Here are some points, one per row:
[ 1.71  1.36 -1.23  0.71  0.29  0.18  1.61  0.57 -0.75 -0.73  0.73 -1.14  0.66 -0.31  0.69  1.36  2.39 -0.17 -1.31  0.11 -0.08  2.46  1.24 -0.47]
[ 0.55 -3.2  -0.11  0.92 -1.3   1.36 -1.15 -2.33  0.4   0.29  2.59  0.63  0.21 -0.47 -0.06 -0.03 -2.91  0.54  3.41  1.59 -1.33  0.8  -1.4   0.45]
[ 0.42  0.09  0.05  0.18 -0.73 -0.76  0.8   0.93  0.25  0.51 -2.32  0.06  0.82 -1.01  0.2  -0.61  1.57 -0.15  1.08  0.54 -0.7  -0.78  1.05 -0.03]
[ 0.55 -1.47  0.63  1.46 -2.09 -0.08  1.23 -0.14 -1.13  0.33  1.55 -0.38  0.17 -0.64 -0.74 -0.7   1.48  0.75 -0.95  1.34 -1.8   2.46  3.67 -0.37]
[ 0.21  0.9  -0.32  0.87  1.06  0.1   1.35  0.35 -0.42 -0.29  0.39 -1.   -0.17  0.34  0.9   0.25 -0.91  2.03  0.22  0.03 -0.58  0.34 -1.69  0.56]
[ 0.8   0.12 -1.04 -0.24  1.96  1.27 -0.29  0.68  0.28  1.04 -1.23  0.36  0.94  0.5   0.77 -0.25 -1.58  0.23 -1.34 -0.88  3.69 -2.92 -1.63  1.47]
[ 1.18  1.64  0.1   1.25  0.   -0.84  1.16  0.4  -0.78 -1.25 -0.36 -1.23 -0.72  0.9  -0.98 -1.04  2.71  0.48 -1.04 -0.18 -0.55  0.14  1.76 -1.35]
[ 1.02 -0.43  0.47 -0.55 -1.28 -0.77 -0.62  0.1  -0.53 -0.78  3.19 -0.35  0.46 -0.97 -0.35  0.3   0.11  0.52  1.2   0.77 -1.31  2.06  0.37  0.14]
[-0.38  0.62  0.31 -0.25  0.57 -0.82 -1.37  0.78  0.41  0.02 -1.88  0.55 -0.12  0.18  1.33 -1.93  0.45  0.73 -1.03 -0.39  1.64 -3.2   0.87 -0.31]
[ 0.33  0.18  0.55 -0.17  0.44  0.65  1.42  0.75 -0.09  0.52  0.01 -1.15  0.03  0.23 -1.47  0.43  2.06 -0.99 -1.6   0.11  0.84  0.53  0.11 -0.56]
[ 0.39 -1.32  0.57  0.9  -1.18  1.97  1.18 -1.08 -0.65  0.41  2.12 -0.09  0.48  0.21 -0.71  0.25 -0.11  0.06 -0.45  1.48  1.61  0.9   2.34  1.66]
[-1.28  0.29 -0.56 -0.51  0.19 -0.1   1.46  0.68  0.49  0.25 -1.92 -0.58  1.01 -0.67 -1.15  0.67  1.95 -1.64 -2.27 -0.14  1.4  -1.12  1.17 -0.98]
[-1.28  1.11  0.36  0.27  1.33  0.17 -2.46 -0.61 -0.18  1.81 -1.85  0.65 -0.77 -0.08 -0.23 -1.63 -0.47 -0.88  2.86  0.53 -0.37 -1.41 -1.79  0.52]
[ 0.74  0.13  0.39  0.62  1.44 -1.42 -0.65 -0.02 -0.82 -0.14 -0.42 -0.72 -0.47  0.49  1.34 -1.94 -0.95  2.11  0.21 -0.75 -0.5  -1.64 -2.14  0.1 ]
[ 0.69 -0.3   0.66 -0.85 -2.06 -0.15 -1.81 -0.4  -0.36 -0.11  0.88 -0.21  1.53 -0.93 -1.19 -0.18 -0.52 -0.7   0.47 -0.58  0.4   0.64  0.1  -0.38]
[-1.43 -0.16 -0.31  0.49 -0.72 -0.03 -1.36 -0.53  1.56 -0.12 -1.14  1.36 -1.37 -0.98  0.43 -0.44 -0.11 -0.05  0.53  0.13 -0.58 -1.   -0.5   0.12]
[-0.58  0.71 -0.46  0.38  0.99 -0.08 -1.49 -0.69 -0.33  0.87 -1.31 -0.03 -0.2   1.01  1.25 -0.93 -0.51 -0.98  0.67 -0.47  0.71 -0.25 -2.02  0.79]
[-1.24 -0.41 -0.36 -0.94  2.5   0.16  0.39  0.63  1.05 -0.27 -0.11  0.78 -0.4   0.3  -0.14  0.62  0.45 -1.55 -1.39 -1.47  1.19 -0.34 -0.99  0.06]
[-0.09 -0.43  0.57 -0.01 -0.23  0.12  0.57 -0.26 -0.7   0.34  0.68 -0.3  -0.19 -1.41  0.86 -0.18  0.83 -0.27 -1.85  0.2   0.4   1.65  1.32 -0.89]
[-1.77  0.03  0.26 -1.48 -1.63 -1.42 -2.94  0.17  1.12 -0.69 -0.38  0.93 -0.16 -0.91 -0.85  0.51 -0.87 -1.14  0.95  0.51 -0.25 -0.85 -1.05  0.1 ]
[ 2.74  0.01 -1.03 -0.31 -0.5   0.83  1.39  0.09 -0.07 -0.95  0.62 -0.77  0.08  0.37  0.68  0.95  1.16 -0.6  -0.63  0.    0.69  1.65  1.41 -0.65]
[ 1.45 -0.97 -0.48  0.36 -1.1   0.08  1.97  1.14 -0.87  0.03  0.6  -1.4  -0.41 -1.29  0.5   1.06  1.49  1.3  -0.56  0.46 -0.53  0.76  1.26 -0.66]
[ 1.06  0.19  0.77  0.75  1.42  2.2  -2.   -0.2   1.29  2.55  0.12  0.03 -0.34  0.83 -0.61 -1.    1.39 -0.1   2.26  0.28 -0.86 -1.36 -2.14  0.33]
[-0.93  1.29 -0.91 -1.32 -0.5   0.82 -0.08  1.03  1.2  -0.41 -0.26  0.06 -1.36  0.83 -2.58  1.34 -0.23 -0.59 -3.46 -1.09  1.18 -0.81  0.82  0.  ]
[-1.37 -0.05  0.87  3.02  0.61  0.44  0.81 -1.34 -1.13  0.38 -0.09  0.58 -0.18  0.18  1.16  0.9   0.22  0.62  0.31  0.95 -1.01  0.61  0.37  2.52]
[-1.67  1.66  1.8   1.63  2.93 -0.38  1.8   0.59  0.45  2.09 -2.8  -1.87  0.17 -0.46 -0.55  0.5   3.81 -2.29 -1.46  0.54 -0.3  -0.57  0.89  0.14]
[ 1.65 -1.15  0.45  2.08 -1.24  0.68  1.14  0.08 -0.57 -0.95  1.07 -0.96  0.21 -1.66  1.79  1.26 -0.41  0.61  2.07  1.36 -0.8   1.02 -0.33  1.  ]
[ 0.28  0.34 -0.5  -2.04  1.02 -0.07 -0.95  0.32 -0.55 -0.63  0.02  0.15  0.31  0.81 -0.79  0.31 -2.7  -0.19 -1.91 -1.88  1.92 -0.51 -0.17  0.13]
[ 0.37  1.17 -1.07 -0.47  1.42  0.01 -0.97 -0.17  0.62  0.05 -3.11 -0.25 -0.94  0.68  1.83 -0.1  -1.08 -0.82  1.87 -1.37 -0.31 -2.77 -1.33  0.26]
[ 1.   -0.12 -0.37  0.17 -1.41 -0.97  1.05 -0.22 -0.76 -0.94  1.57 -0.69  0.26 -0.76  0.36 -0.9  -0.44  1.36 -1.8   0.09  0.2   1.34  1.87 -0.18]
[ 0.79 -0.98  0.74 -0.32 -1.7   0.16  2.73  0.22 -0.36  0.43  0.18 -0.14  1.65 -1.22 -0.46  1.04  1.41 -0.6  -1.23  0.11  0.59  1.45  1.36  0.14]
[ 0.04 -0.99 -0.34 -0.17 -1.08 -0.43 -0.59  0.15  0.39  0.14  1.2   0.2  -0.06  1.32 -2.1  -0.48 -1.22  1.17  0.89  0.37 -3.53  3.    0.21  0.38]
[ 0.19 -1.24 -2.64 -1.45 -1.09 -0.47 -1.17 -0.03  1.5  -2.88 -0.41  1.57 -1.06  1.06  1.24 -1.15 -3.8   2.17  0.79  0.04 -0.1  -1.98 -1.59  0.43]
[ 0.95 -0.1  -0.2  -0.33  0.29  0.27 -2.12  0.14  0.62 -0.47  2.39  0.53  0.11  1.58  0.28  0.65 -3.63  1.29  1.61  0.05  0.1  -0.73 -1.23  0.12]
[ 0.33 -1.54 -0.02 -0.45 -2.67  1.06  0.31 -0.7  -0.35 -0.77  0.4   0.29  0.88 -0.78 -0.98 -0.34  1.45 -0.96 -0.43 -0.3   0.9   1.15  2.13 -0.58]
[-0.05  0.27  0.08  0.61 -1.44  0.3   0.83  0.15 -0.87 -0.41  0.9   0.06 -0.92  0.15  0.73 -0.01  0.15  0.92  0.22  0.   -1.96  1.33  1.84 -1.34]
[-1.66  2.03  1.12 -1.24  0.4  -1.25 -0.28 -0.38 -0.21  0.56 -1.9   1.2  -0.34 -0.17  0.59 -0.09  1.78 -1.6  -1.02 -1.21  1.82 -2.   -0.51 -0.42]
[-1.42  0.77 -1.58 -2.43  0.22 -2.25  0.79  0.9   1.07 -0.35 -3.25  0.03  0.24 -0.25  0.87 -0.33  0.28 -1.34 -1.89 -0.85  1.52 -2.53 -0.11 -2.61]
[-0.01 -0.27 -1.42 -0.38 -0.77 -2.42 -0.84 -0.59 -0.49 -0.5   0.51  1.63 -0.14 -0.25  1.18 -2.28 -3.22  1.93  1.47 -0.64 -0.13  0.88  0.23  0.83]
[-0.86 -1.02  0.14  0.16 -1.26  0.27  1.61 -0.78 -0.31 -0.9   1.09 -0.1   0.51  1.11 -0.6   1.1   1.5  -0.46 -0.77 -0.06  0.72  2.13  1.3  -1.11]
[ 0.35  0.47 -0.85 -1.48 -0.86 -1.86  0.09  0.11 -0.41 -0.09  1.89  0.21  0.29  0.55 -1.57  0.68 -1.82  1.53  1.11 -0.45 -1.37  1.82 -0.51  0.26]
[ 0.36  0.72  0.15 -0.57  0.65 -0.46 -0.16  0.17  0.85 -0.18 -1.08  0.36 -1.17  0.15 -0.34 -1.19 -0.57 -0.16 -3.02 -1.01  0.68 -1.43  1.74 -2.2 ]
[-0.05 -1.48 -0.96 -1.88 -1.34  0.26 -3.06 -0.31  1.17 -0.43  1.96  0.72 -0.21  0.15 -0.75 -1.13 -2.17  0.21  1.34 -0.78  0.35 -0.94 -1.5   0.99]
[-1.04  0.24  1.84 -0.08  1.27  1.03 -2.27 -0.55  0.41 -0.09  0.14 -0.21 -0.4   0.09 -0.85 -0.13  0.47 -1.27 -0.2  -0.19  0.46  0.07 -0.72 -0.89]
[-0.68 -0.74 -0.22  1.58 -0.51 -1.36  0.93  0.06 -0.62 -0.46  0.67  0.14 -0.28 -0.94  1.21  0.53 -0.12  1.45  2.54  2.29 -1.69  0.87  0.05  1.13]
These points spread out most along one direction. How far along it is each point below, from 0 to 99? The average is 50, and the first point in the table lies past the average. One standard deviation of the points above along it is 16.
[ 0.05  1.07  0.29  1.12  0.54  0.09  1.69  0.16 -0.92  1.35 -2.53  0.13  0.22 -0.61  0.21  0.88  2.28  0.55 -0.68 -0.13 -1.29 -0.18 -0.69  0.21] 53
[-0.66  0.34 -0.23 -1.01  0.18 -0.71  1.28  0.29 -0.01 -1.19  1.1   0.13  0.93  0.36 -0.17  0.65 -1.23 -0.78 -0.4  -0.14  0.94  0.75  0.47 -0.87] 53
[ 1.11  0.43 -1.   -0.58  0.05 -1.62 -1.16  0.3  -0.23 -1.95 -1.87  0.46  0.14  0.05  0.85 -2.02 -2.05  1.56  0.34 -0.62 -0.43 -2.87  0.17  0.14] 30
[-0.16 -0.62  0.34  0.36  0.74  1.77 -1.12 -0.7   0.69  1.7  -0.91  1.05  1.31 -0.82  0.39  0.59  0.92 -0.87  5.3   0.7   0.03 -1.58 -3.51  2.2 ] 32
[-0.14  0.3  -0.1  -0.5   0.59 -1.09  0.47  0.31  0.03 -0.65  1.98  0.13 -0.65  0.83 -0.27  0.97 -0.61 -0.13 -1.86  0.19 -0.91  1.95  1.26 -1.05] 61
[ 0.45  0.35  0.94  0.15  0.33  2.86 -1.37 -0.28  0.41  0.99  1.01 -0.61 -0.58  0.31 -1.98  0.81  1.53 -1.33  1.26  0.16 -1.54  1.51 -1.06  0.36] 56
[-0.41 -1.1   0.32  1.45  0.38  0.51  0.29 -0.49 -0.58  1.59 -1.55 -0.14  0.46 -1.32  1.17 -0.02  0.74 -0.04  1.3   0.85  0.31 -0.57 -0.28  1.02] 49
[-0.84  1.16  1.36  1.34  3.03  0.89  1.81  0.57  0.23  1.29 -1.68 -0.59  0.04  1.08  0.36  0.47  1.28  0.64 -0.52  0.4   0.2  -1.04  0.07 -0.25] 46
[ 0.19 -0.48  0.18 -0.51 -0.67  1.55  0.05  0.17 -1.09 -0.09  2.13 -0.43 -0.94  0.52 -1.08  0.65 -0.41 -0.01 -1.4  -0.5   1.9   0.02 -0.62  0.12] 53
[-0.33  0.63  1.82  0.2   1.93 -0.19  0.29 -0.42 -1.58 -0.24  0.69 -1.05 -0.66  1.39  1.26  0.96  0.22 -0.88 -1.43 -0.81 -0.44  0.21 -0.34 -0.6 ] 51
[ 0.1   0.72  0.49 -1.09  0.05 -0.03  0.92  0.27  0.62  0.16 -0.76  0.48 -0.5   0.81 -0.85 -0.87  0.79 -0.81 -1.98 -0.01  0.63  0.75  0.73 -1.34] 52
[-2.1   0.59 -0.23 -0.69  0.26 -0.09 -1.1   0.49  0.37 -0.18 -0.24  0.71  0.72 -0.67 -1.1   0.86 -1.91 -1.07  0.56  0.04 -0.45 -0.37 -0.31  0.82] 39
[ 0.4  -1.34 -0.07  1.25  0.28  0.06 -0.09 -0.53  1.24  0.41  0.99  0.24  0.87  0.19  1.07  0.32 -0.31  0.66  3.03  0.67 -1.34  0.49 -2.01  0.61] 49
